One vector is turned by the same rotation once a tick. Each row is the vector after some number of ticks, and that number follows the row.
The counts run from 0 to 420.
[114 173 138 133 124 120 103 128 176  98  90 148 118  98 108 130 140 143
 143 108 131  62  92 142 119 110  74 157 102 137 134 140 123  87  87  91
 121 137  94 154 118 166 133 101  87 174 114 133 120 129 109 146 124 103
 111 151 172 147 176 111 150 104 144 158  92 141 147 108] : 277
[ 92 157 101 119 105 149 103 114 137 139 116 141 142  63  95 124 146 157
 137 164  94 106  85 146 116 118  73 145  88 121 116 148 166 101 127  99
  85 135 139 130 114 190 125  62 102 128 124 111 139 152 112 148 124 104
 109 170 168 147 155 105 137 145 126 135 101 128 134 128] : 222
[129 149 104 125 110 109 101 128 158 138  93 125 126 101  71 116 138 155
 135 115 141  94  87 147 110 112  74 176  91 117 131 137 117 123  97 127
 112 148 101 140 119 187 136 100  91 142 124 146 148 128 111 155 120 119
 106 134 180 110 185  99 146 129 139 169  52 145 141 116] : 257
[122 156 110 135 115  98 106 108 178 140  82 115 109  97  83 120 131 147
 134 114 151  79  88 148  98 112  88 165 108 120 152 127 123 114  90 106
 122 152 100 147 121 173 141 108  68 160 114 137 143 138 118 146 132 121
 109 141 180 131 175  99 138 118 127 150  75 163 120 124] : 265
[118 119 110 136  81 119 130 118 152 133 109 128 151  85  80 150 158 140
 129 131 151 125  90 135 176 106  99 177  60 116 120 142 135 116 123 118
  97 132 115  98 119 198 132  82  97 142 127 146 148 132 152 143 126 130
 105 154 146 139 168  67 123 105 127 124  80 125 154 123] : 357
[130 140 100 118 102 130 121  87 171 137  89 123 131 100  88 114 133 126
 153 124 138 102  94 167 161  88 118 167  80 139 127 130 126  85  96 132
 126 137 104 122 123 175 125 108  79 158 123 149 150 136 151 181 104 141
 120 146 160 147 180  94 107  78 110 122  87 135 134 132] : 138
[ 96 165 118 138 115 159 130 109 148 133 101 134 163  85 102 154 153 117
 149 140 138 113 109 141 149 109  98 165  78 127 133 159 143  61  71  95
 100 116 108 123 109 198 106  69  91 159 124 131 133 127 117 146 102 110
 118 155 162 151 173 111 134 119 127 140 112 108 137 130] : 0
[108 149 100 128  88 133 129  87 148 173 109 121 145  70  88 132 143 169
 120 147 139 127  79 155 144  95  96 165  94 109 114 122 135 112 127 107
  94 133 129 135 105 193 126  75  75 129 115 118 154 170 128 141 113 121
 110 150 162 139 163 112 119 103 121 106  89 139 133 151] : 40
[107 159 114 134 114 133 129  98 161 144 102 146 133  84 109 158 159 132
 127 143 149 109  98 149 174 112 105 149  86 135 139 132 145  90  87  82
 109 130 124 128 103 200 124  78  75 165 106 118 129 163 137 135 119 130
 106 171 140 179 167 102 125  99 119 121 117 143 132 133] : 170
[ 98 149 111 143 113 128 107 132 143 138 107 135 146  84  85 125 153 156
 121 123 129  93  70 149 116 117  71 152  89 117 121 143 120 113 121  91
  98 138 118 135 119 186 146  70  89 134 124 131 135 125  92 124 135  93
 107 174 166 126 168  97 178 142 143 154  84 136 114 132] : 383
[109 152 133 126 113 141 100 141 166 122  97 158 135  89 113 110 162 154
 148 147  88  97  86 169 110 105  83 142  85 103 117 131 142  99 143 106
 124 146 135 138 137 181 159  74  86 143 124 117 121 153 120 154 124 108
 114 180 152 165 170 111 140 115 104 137  91 163 134 104] : 400
[109 181 125 136 125 141 128 146 158 111  84 139 113  82 114 126 150 135
 149 132 117 101  87 149 124 105  96 146  88 137 110 130 146  74  85 109
 117 137 104 154  99 169 122 100  95 177 126 106 121 148 117 151 109  99
 110 176 182 164 178 120 143  97 138 149  93 140 154 120] : 279
[129 130 105 120 115 110 105 144 165 124  96 161 136 106  95 123 164 162
 121 134 109  91  81 143 113 112  71 160  85 101 133 132 138 145 115 112
 119 156 117 124 142 189 151  78  86 143 120 132 117 153 125 148 152 124
  99 162 152 148 169  76 140 129 126 145  74 169 157 107] : 75
[123 135  87 113 112 134 121  97 164 129  90 130 144 105  88 107 144 124
 153 121 132 104  95 159 162  99 110 171  71 142 120 136 134  74  90 131
 123 130 102 113 120 174 114 108  87 157 128 149 146 122 142 183 101 145
 126 153 159 149 181  88 115  84 116 138  79 134 143 131] : 134
[101 121 124 135 115 125 106 103 199 127  88 151 130  79  90 114 150 158
 136 116 121  81  96 148 122 117  81 151  80 111 136 146 140  85 134  88
 117 123 124 113 127 171 151  78  65 148 126 137 138 130 133 125 136 117
 120 172 154 156 149  88 141 117 116 138  98 163 121 117] : 394
[118 131 127 135 109 127 119  89 179 138 102 140 176  84 111 139 135 131
 138 128 147  88 101 135 163 105  96 189  97 124 135 156 144  85 117  76
 106 122 113 109 138 181 124  74  74 163 118 142 129 133 136 156 122 146
 124 150 138 167 172  95 116 100 105 123 111 145 132 116] : 13
[115 139 112 150 132 134 127 148 146 125 116 156 181  90 119 130 160 138
 122 164 139 117  82 149 161  98  83 172  92 102 106 136 115 110 111 112
  97 137 100 130 130 180 145  74 101 137 106 113 123 156 112 153 132 120
  91 165 135 177 203 105 149 108 116 128  94 131 131 118] : 185
[116 161 100 121 116 143 121 120 148 136  93 148 143 118 120 119 160 127
 142 138  97 100  76 163 143  81 117 158  89 125 112 123 135 100  83 126
 131 154 114 142 136 177 136  92  69 169 104 130 120 162 124 175 116 128
 118 157 152 173 182 106 110  81 107 112  92 149 153 127] : 299
[ 99 148 105 129 100 132 135 127 179 113  88 126 124  77  93 112 147 146
 148 153 103 107 109 143 107  95  89 157  77  93 120 141 140  95 101 154
  89 148  97 134 119 165 150 104  99 151 108 117 162 158 134 143 133  99
  89 145 182 149 169 101 110 114 123 135  75 129 153 109] : 89
[121 164 141 118  90 127  99  83 170 120 106 133 132 113  93 145 130 142
 142 115 156  86 100 170 160  93  82 175  96 132 139 122  99  94  93 110
 122 144  94 138 126 180 129 107  95 149 111 155 138 148 130 167 110 114
 106 132 155 127 186 105 126  78 121 119  95 117 132 121] : 147
[113 131 139 138 117 131 130 123 173 107 103 164 162  95 118 160 164 143
 121 130 160 102 102 139 172 102  75 168  76 110 133 145 126  89 103  87
 108 123  90 109 123 180 131  79  88 155 119 133 122 151 141 132 127 118
 101 166 133 165 175  94 135  88 126 125 115 131 150 107] : 179
[120 150  84 125 138 123 109 122 153 130  94 155 152 116 110 104 149 127
 137 125 109  75  73 148 135  98 108 164 104 130 127 132 120 102  89 112
 125 149 112 140 141 172 144  94  63 168  92 137 118 142 101 176 131 136
 119 154 148 175 183  99 136  92 120 133  87 160 130 124] : 294
[115 174 135 120  88 143 120  95 161 127  96 129 129  96 100 153 138 138
 145 124 152 116 102 175 167  89  92 156  80 130 125 125 117  84  81 117
 118 140  95 145 100 186 121 100 105 151 118 136 143 151 133 163  93 106
 107 147 168 131 178 119 119  75 124 120  95 112 148 125] : 150
[115 140  98 133 100 147 140 110 142 155 112 128 172  73  91 122 143 154
 129 143 140 136  82 149 163  91  91 183  82 105  94 137 132  99 125 120
  86 123 108 124 108 185 122  78  94 126 119 119 152 157 126 157 104 121
 108 154 161 139 183 118 124 100 119 117  75 120 144 138] : 32
[111 147 126 136 114 122 116  94 178 128 104 153 142  95 106 163 156 136
 124 126 158  89 102 137 176 115  87 161  91 130 151 141 127  94  93  71
 115 122 109 123 115 195 128  80  72 163 106 139 124 145 138 129 127 125
 108 160 135 168 166  92 132  96 125 123 117 140 136 124] : 171
[119 175 103 135 118 144 123 119 134 147 113 126 142  94 101 142 141 132
 126 151 158 123  90 172 152 103  92 149  96 134 122 121 120  93  73 108
 111 137  96 147  97 194 114  93 102 137 112 118 132 155 103 164 102 109
  97 163 165 146 203 119 152 105 131 137  97 120 117 143] : 157
[121 170 109 136 149 130 108 152 151 110  93 147 137 100 118 112 148 137
 139 126 123  85  81 149 120 107  79 153 104 135 111 134 130  87  85  98
 119 140  96 152 119 171 125  96  90 166 119 118 112 131  97 159 120 109
 111 170 173 161 191 116 163 108 140 160  87 147 138 116] : 282
[ 87 152 103 125  98 126 119 106 171 112  91 130 126  90  79 124 140 142
 144 129 106  80 107 130 100 105  77 170  82 113 137 156 130  96  91 134
  92 147  99 128 128 166 143 100  94 156  98 143 159 135 122 135 135  94
  98 127 182 121 159  96 116 123 135 146  72 121 155 113] : 94
[105 146 102 114 114 135  84 118 143 133 117 148 147  83  89 116 141 164
 134 149 105  86  75 146 112 121  61 162  95 123 121 150 151 117 126  82
  97 141 135 123 132 195 127  58  96 127 131 135 125 137 100 154 131 116
 113 160 161 129 156  92 155 150 131 148  91 140 128 125] : 225
[109 144 107 127 120 118 110 108 168 120  88 120 139 102 103 121 130 137
 140 121 127  65  78 143  83 109  90 159 100 124 140 136 149 101  83  99
 120 153 102 128 139 164 119  99  69 166 134 146 125 120 110 156 139 108
 117 151 182 126 182  75 155 138 129 141  92 145 124 129] : 107
[129 161  95 137 114 115 123 133 157 157  84 111 115  90  81 113 143 146
 133 135 135 102  83 157  98 112 102 158 102 118 127 118 134 122  94 128
 116 156 108 154 113 191 135 103  75 149 123 127 141 146 112 159 119 125
 108 149 187 137 191 105 143 131 124 155  65 161 123 133] : 262
[120 136  86 116 128 119 101 136 161 127 111 164 132  86  88 111 155 164
 121 149 109  90  82 141 125 121  68 156  95 124 128 141 135 129 126  96
 101 141 131 131 124 193 145  73  90 134 102 117 127 158 107 141 149 129
  96 163 149 158 159  88 145 133 134 152  84 163 135 121] : 67
[104 126  98 122 124 134 125 116 183 118 103 158 124  62  87 114 145 170
 126 151 131 106 110 137 140 117  60 151  79 115 121 149 142  91 122  94
  90 113 110 116  88 176 129  88 101 134 120 108 149 156 133 130 131 110
  94 173 165 157 146 101 135 117 138 144  94 131 138 127] : 61
[116 160 111 122 113 151 128 122 149 124  97 141 159 117 123 127 152 140
 132 143 116 114  82 170 134  72 106 159  84 103 107 118 124  99  76 136
 121 153  88 138 135 169 123  93  90 150 117 126 122 166 120 182 107 111
 103 155 159 149 202 112 123  81 119 107  97 122 152 126] : 307
[ 99 170  80 116 117 147 115  88 128 149 117 136 160  99 100 128 134 131
 129 164 119 110  88 161 137  93  95 160 102 126 125 126 125  98  70 117
  98 145 109 141 121 185 116  86  88 142  95 125 139 167  96 173 118 117
 100 145 157 147 187 110 125 112 120 113 106 115 120 151] : 319
[ 86 130 136 133  89 142 136  89 179 132 100 124 165  67 101 131 136 164
 125 148 137 111  95 146 113  95  74 155  80  83 124 140 151  90 122 104
  90 133  96 115 118 160 120  77  89 130 135 126 149 153 137 130 127  90
 106 164 173 131 162  95 126 118 121 106 107 115 128 131] : 211
[125 154  87 112 124 145 113 132 136 131  97 136 144  99 100 104 151 122
 158 142 108 108  82 159 153  97 111 161  76 150 100 138 149  83  91 130
 120 137 114 128 118 186 116  92  98 153 130 135 130 122 126 190  94 132
 126 164 164 152 185 101 124  97 124 146  78 133 150 123] : 129
[121 160 115 118 108 136 108 105 136 138 114 135 161  97 120 153 136 139
 121 162 136 109  79 164 138 104  94 149  96 123 135 120 158 114  79  86
 114 154 113 126 125 199  97  69  89 144 134 122 110 160 115 173 123 119
 106 168 154 151 194  85 139 126 112 113 125 134 126 141] : 331
[ 97 161 137 153  69 132 120 125 149 139 110 117 137  60  96 141 146 147
 132 152 131 120  81 167 129  99  87 147  91 106 115 125 136 117 137 120
  87 155 117 144 111 181 157  80 101 135 111 114 149 167 115 133 131  96
  92 164 162 151 173 108 138 107 120 122  96 123 123 133] : 372
[115 170 112 134 103 122 135 113 179 149  76 108  98  74  94 125 142 142
 141 136 127 104  95 152 107 106 111 144  94 123 134 117 153  95  92 122
 117 151 113 157 101 178 137 109  71 166 120 115 149 157 133 146 116 111
 112 160 189 156 173 107 124 108 125 141  84 158 131 130] : 267
[110 136  84 125 129 135 119 134 161 133 104 155 122  66  91 104 154 163
 129 166 111 117  95 145 131 122  73 147  87 120 115 138 148 105 126 104
  91 133 129 132 100 190 134  76  98 132 113 101 139 167 116 140 125 119
  92 179 160 172 154 102 138 127 133 147  92 154 134 125] : 64
[108 126 118 123 130 124 108 113 184 115 108 153 139  76  94 118 133 182
 115 136 149  89 100 141 131 118  42 158  96 112 132 142 122 103 123  74
  96 125  97 120 107 173 127  88 106 126 129 121 135 148 119 131 132 108
  95 166 162 139 162  97 159 125 144 147  95 137 128 121] : 58
[117 169 133 117  82 140 120  86 168 131  95 128 126 100  98 144 137 134
 147 124 145 107 102 176 162  87 103 161  83 130 130 122 124  85  92 122
 121 143  99 143 114 180 129 106  93 151 113 140 141 157 142 168  97 122
 111 142 162 138 177 109 107  68 119 118  97 120 143 126] : 146
[119 158 118 122  93 124 111  97 145 171 116 130 144  85  93 134 135 172
 112 142 136 105  68 161 134 101  79 165 106 104 124 111 130 136 127  87
 105 152 126 144 118 196 137  69  75 129 113 122 135 174 111 147 122 113
 109 154 156 135 165 105 140 111 124 110  93 147 125 141] : 43
